In the data rows, the value 128 means zero.
Here are some points:
[120 144 102 107 113 139 110 119  93 131 152 104 126 107 108 131 115 113
 139 181  89 137 123 127 114 118 135 134 128 130 178 128 115 131 162 131
 121 142 122 107  95 116 130 122 111 129 175 123 122 115 106 106 144 126
  85 145 108 136 112]
[179 151 133 151 117 166 140 121 154  76 138 196 156 110 122 149 131 185
 140 121 212 140  93  93  91 126 108 120 147 105 139 129 127 129 113 157
 133 109 128 188 161 122 115 142 151 193 111 122 136 129 222 113 158 194
 158 107 138 122 150]
[109 103  83 126 129 114 100 164 164 125  84 113 123 129  98 102 198 112
 131 103 152 132  92  93 104 124 118 128 119  95 102 145 110 137 108 120
 112 125 104 148 130 114 122 113 112 115 116 117 154 119  96 138 116 131
  75 104 145 122 117]
[129 116 169 124 146 112 110 118  95  87 106 100 118 131 133 116 188 130
 119  99 100 129 240  94 136 116 139 114 128 104 136 111 166 113 108 110
 148 128 103 142 154 136 148 118 116 138 128 116 104 119 111 152 123 126
 255 119 145 130 113]
[117 125 113 126 114 123 137 100 100  91 108 109 126 117 133 103  97 107
 132 133 145 118 161 126 119 141 119 139 112 139 112 115 142 136 126 101
 108 106 135 109 102 130 106 136 117 104 116 127 104 152 152 107 112 108
 135 141  97 112 139]
[142 115  99 105 114 139 104 119  93 127 209 119 110 133 132 158 121 146
 140 177 103 154 187 135 179 129 105 129 145 131 102 132 122 118 149 180
 141 171 111  96 144 129 123 139 135  99 168 124 110 118 120 111 158 119
 116 148  98 134 110]
[123 117  80 115 114 109 146 100 108 152 151 130 158 110 124 163 100 109
 114 128 110  94  85 130 144 133 100 110  91 155 108 138 137 116 145 110
 117 125 136  98 111 131 104 124 114 106 118 120 104 122 102 126 106 105
  95 136 117 118 132]
[134 102  99 121 107 124  97 100 112  85 127 107 117 112 143 169 123 120
 133 172 126 158 157 129  93 127 162 148 100 148 105 117 120 122 159 168
 158 155 120 110 119 117 119 111 129 102 161 105 105 113  97 133 149 110
 111 145 120 124 139]
[110 131 208 119 127 113 144 114  99 224 189 125 117 116 153 106  92 122
 112 128 117 137  97 126 206 115 120 120 155 146 159 127 139 128 138 105
 111 110 145 110 148 123 120 118 109 112 123 134 113 151 124 112 107 122
 126 151 150 113 151]
[185 181 105 140 111 168 144 110 150 111 116 180 132 112 107 143 116 218
 126 114  93 152 184  91 107 110 125 113 115  95 118 159 119 130 115 107
 142 145 108 166 105 125 104 132 145 147 124 117 145 130  92 117 157 203
 142 109 215 122 144]
[115 120  82 121 131 109 142 114 105  73  85 133 131 130 106 138 134 105
 125 119 136 102  75 133 101 117 106 120  94 146 148 109 135 118 128 129
 116 111 132 105 185 138 137 110 128 107 104 125 117 125 133 105 107 104
 159 143 126 117 110]
[171 120  81 141 131 151 148 126 146 186  90 170  95 134 118 104  97 176
 118 108 198 126 130  95 117 126 126 130 173 102 138 140  99 132 123 135
 127 123 122 165 101 120  98 110 127 129  98 134 149 142 108 116 158 180
 125 109 184 121 122]
[117 152  83 131 132 116 126 134 131 110 141 164 146 145 127 169 108 105
 122 131 106 123  83 155 104 147 105 151  93 209 157 141 142 115 185 147
 118 108 139 146 117 164 229 138 111 185 122 128 154 114  99 140  97 103
 139 139 114 119 124]
Here are 15 more points, each followed by its number:
[130 148 121 121 113 115 143 125 106 189 175 111 147 126 116 104 117 134
 129 128  93 130  80 118 142 144 116 111 132 102 126 137 136 136 122 103
 107 139 133 122  99 134 148 127 108 123 113 137 125 144 106 105  98 121
 140 140 129 116 135] 0
[106 120 218 119 117 137  99 123 116 126 113 104 154 129 142 132 150 127
 140 175  89 136 103 117  96 118 148 133 111 145 159 105 109 132 151 149
 147  90 126 100 128 112 103 110 128 104 151 112 102 120  92 128 136 114
 124 118 113 138 123] 1
[116 106 155 118 154 109 104 162 171  93 122 107 134 107 133 112 176 105
 133 100 174 116 110  93 102 146 110 134 136 127 104 133 117 129 110  99
 114 136 114 147 133 107 111 116 113 118  99 118 152 114 176 137 109 122
 110 114 128 121 112] 2
[124 152 183 128 115 123 146 110 127 144 174 127 104 110 124  97 110 165
 127 115 134 149 159 109 191 143 114 111 164 122 105 119 128 142 110 108
 119  98 134 109  93 121 116 111 118 143 115 139 140 135 106 105 105 152
 103 108 107 121 129] 3
[120 102 120 118 117 135 117 131  93  97 106 103 136 173 126 165  91 121
 134 160 106 160 169 122  97 118 180 106 108 166 104 119 136 117 150 120
 123 150 115 117 122 120 117 110 108 169 155 120 108 123 164 108 177 107
 102 130 111 146 119] 4
[114 105 109 170 106 119 132 113 140 135 128 121 106 138 146 172 107 108
 129 120 127 109 119 150 145 112 113 122  95 127 111 112 156 138  79 146
 176  92 144 129 112 123 133 147 147 168 118 131 117 123 108 192 129 122
  74  95  95 125 149] 5
[137 128  84 116 118 115 138 104 100 171 238 158 152 143 109  94  98 107
 116 136 141 108 129 152 129 110 133 126 111 156 156 131 137 117 139  99
 130 123 141 111 104 133 126 139 117 123 108 121 106 130  98 118  98  94
  81 134 107 131 123] 6
[131 108 146 112 123 137 110 127 102 105 143 104 143 116 143 111 129 152
 135 160 151 145 168 137  94 110 123 135 139 126 115 119 121 125 156 150
 139 147 116 101 171 108 113 110 109 114 175 116 103 121 101 124 140 115
  73 145 143 138 113] 7
[105 119 184 123 118 112 139 120 101 108 106 125 127 127 141 108 117 110
 111 124  84 128 178 123 121 134 155 152  94 133 123 132 142 146 127 115
 107  92 147 109 107 127 149 130 109 110 116 145 109 139 164 110 121 122
 111 146 136 121 140] 8
[131 146  88 166 120 124 125 102 142 147 180 112 124 152 150 185 104 105
 134 119  91 100 108 157 161 109 109 107 148 167 126 119 164 133  99 183
 169 103 146 141 113 131 186 138 115 152 136 135 116 121 109 186 137 125
 106  99 110 135 136] 9
[131 141 103 123 144 118 114 191 193 231 130 114 134 121 117 101 193 111
 117 102 140 101 186 122 125 109 101 107 101 124 122 147 103 129 124 145
 127  92 108 179 185 109 169 134 147 144 101 137 166 129 133 139 100 122
  95 139 100 128 142] 10
[112 118 208 116 133 152 116 135  95 144 133 102 130 140 138 156  95 147
 132 154 153 173  74 135 107 115 147 122 113 127 114 130 126 117 128 135
 123  96 104  96 111 126 134 120 132 103 173 118 102 113 124 110 162 104
  94 119 149 150 124] 11
[128 153 216 117 145 114 124 216 210  77 119 111 116 140 114 112 200 103
 123 107 187 108  81 132 101 152 117 157 143  93 120 123 111 114 132 113
 133 134 109 145  94 130 111 150 113 123  99 148 180 117 180 111 112 116
 160 152 127 140 125] 12
[107 134 155 153 120 116 106 129 144 107 229 183 116 149 152 103 134 136
 131 120 102 140  74 156 113 207 132 148 131 240 115 145 142 118 219 100
 128 207 183 125 105 186 157 149 127 178 148 110 181 133 114 148  98 104
  87 131 109 134 133] 13
[178 116  79 153 196 149 111 121 139 121 103 109 167 113 113 119 161 102
 115 106 102 128 143 207 128 160 156 127 102 111 127 117 160 132  95 104
 108 127 149 100 115 115 147 124 114 111 164 153 106 132 157 145 151 181
  81 150 150 160 167] 14
Which two of these numbered points are nearest to each point below, looking only along the 5 directions in which the first points spread most? Their numbers follow each, nearest first.
[145 157 133 111 119 125 147 117 109 126  85 122  89 107 109 100 107 119
 126 112 128 146 177 111 117 136 126 151 134  89 116 148 120 121 108 101
 116  91 132 154 172 123 118 139 129 102  98 137 149 140 100 117 128 155
 124 106 139 119 148] > 10 2
[127 140 198 126 123 113 153 113 117 109  86 128  79 108 138 125  98 127
 128 106 121 144 132 113 120 141 107 137 141 101 120 134 119 142 118 100
 117 116 135 147 144 108 138 131 143 106 118 144 142 143 133 113 116 150
 133 115 143 124 144] > 10 8
[119 108 104 120 135 114 115 189 187 157 115 100 107 132 105 103 170 104
 131 102 255 105 120 106  90 126 132 112 169 105 110 133 109 121 108 172
 107 116 115 166 158 111 122 129 163 104 117 136 158 116 102 121 101 119
 166 141 105 125 117] > 2 10
[123 137 106 111 163 114 116 204 198 138 159 117 131 142 106  97 197 110
 114 103 192  97  80 129  89 149 154 143 157 111 110 143  97 121 122 101
 123 166 116 150 148 127 103 132 172 110 100 140 196 117 134 130 104 120
 189 140 134 124 135] > 2 12
[134 141 157 165 108 108 130 119 145 133 112 119 112 129 151 183 113 103
 132 107 157  94 188 146 109 133 151 142 111 147 151 111 167 129  85 128
 184  89 152 122 147 131 112 143 109 102 115 125 106 117 108 173 130 125
  99  95  95 130 110] > 8 1
[129 106  96 120 116 155 106 114 103  83  97 121 129 150 146 174 108 106
 133 171 108 159 142 128 116 113 186 106 131 122 113 138 134 114 158 147
 145 179 131 105 117 145  96 113 115 117 185 135 123 114 149 113 155 126
 114 154 115 135 114] > 4 7
[106 133 158 126 159 126 118 189 184 145  83 116 108 126 107 116 190 127
 132 104 114 107 202 101 120 124 105 121 188  87 122 123  99 122 110 161
 113 144 101 155 179 125 104 142 142 120 131 138 167 118 159 122 115 118
 123 133 114 121 112] > 2 10
[108 114  99 112 110 132 135 104 106 123  83 125 132 109  99 159 130 109
 120 132 172  94 115 145  90 114 155 127 121 143 147 152 110 127 135 136
 116  98 127 114  96 125 143 131 138 117  99 130 115 138 135 107 120 106
 204 127 115 120 137] > 5 14
